In the rows, 128 means zero.
Rotation paths and how fast each direction turns (degrees a step):
Each turn is a multiple of 5 degrees from 10 to 175, or 0.
Each row of a path follows its step; steps can be skipped.
Path 1:
step 1: [128 130 129 133 122 138 133 135 134 128 141 130 123 119 133 121 132 128
 132 134 126 133 137 133 133 124 132 129 132 123 124 125 129 117 133]
step 2: [135 128 132 124 131 121 133 129 132 128 133 126 127 121 125 131 124 126
 137 140 121 128 135 133 125 131 128 121 128 126 118 134 128 124 143]
step 3: [124 138 122 129 131 129 131 129 136 132 131 134 132 130 128 132 126 120
 130 127 132 140 129 131 137 132 129 121 120 130 117 127 129 123 139]
step 4: [125 130 128 124 124 137 142 129 135 128 138 133 119 123 133 125 131 130
 127 129 125 138 127 133 129 122 129 127 127 123 129 131 138 120 137]
step 5: [132 131 129 130 121 129 131 125 130 129 136 122 124 122 122 130 126 125
 133 141 126 133 131 134 119 126 117 125 132 129 116 129 130 126 139]
step 6: [127 132 131 139 128 130 127 133 133 128 135 130 132 123 132 127 121 123
 128 130 128 136 139 127 138 133 128 121 124 133 117 126 132 121 138]
step 8: [125 138 119 128 126 122 131 124 133 128 136 127 120 126 125 129 130 125
 134 135 124 137 125 137 125 127 123 123 132 123 119 125 123 127 139]
step 9: [127 125 135 135 127 131 128 127 136 123 134 132 126 118 128 129 122 124
 124 126 122 141 129 127 133 127 124 123 122 123 117 127 135 124 139]
step 11: [122 138 118 134 126 125 133 129 132 130 139 125 125 128 131 127 125 132
 128 137 123 131 135 132 131 131 127 122 134 130 127 125 127 125 142]
step 12: [129 134 135 129 131 124 131 126 132 122 133 135 123 125 134 127 116 127
 129 125 117 134 124 131 128 128 127 125 126 128 114 128 136 121 138]
step 14: [122 122 124 131 130 129 134 125 135 126 140 124 126 121 126 129 131 133
 125 135 120 133 137 132 137 130 126 123 131 124 128 128 124 124 142]
step 15: [134 134 129 128 133 127 135 127 130 128 134 128 133 127 126 130 119 130
 127 127 120 131 121 126 127 133 121 127 126 130 117 127 133 123 146]
[127 129 127 125 127 131 130 127 128 129 128 130 129 128 130 127 132 132
 127 132 128 128 130 129 130 125 128 131 131 126 130 130 126 128 127] : 115
[127 129 124 128 130 127 130 130 130 126 130 128 129 132 130 128 128 130
 128 127 129 128 123 129 126 129 126 129 129 129 130 126 129 125 128] : 95
[128 128 128 129 125 131 131 126 128 131 128 127 129 128 126 130 127 129
 125 128 130 129 127 126 126 127 127 127 126 128 131 127 132 132 131] : 65
[130 132 129 129 128 127 129 129 126 128 131 127 131 127 130 130 126 131
 133 129 129 126 128 125 130 129 131 128 128 128 129 128 127 130 129] : 80
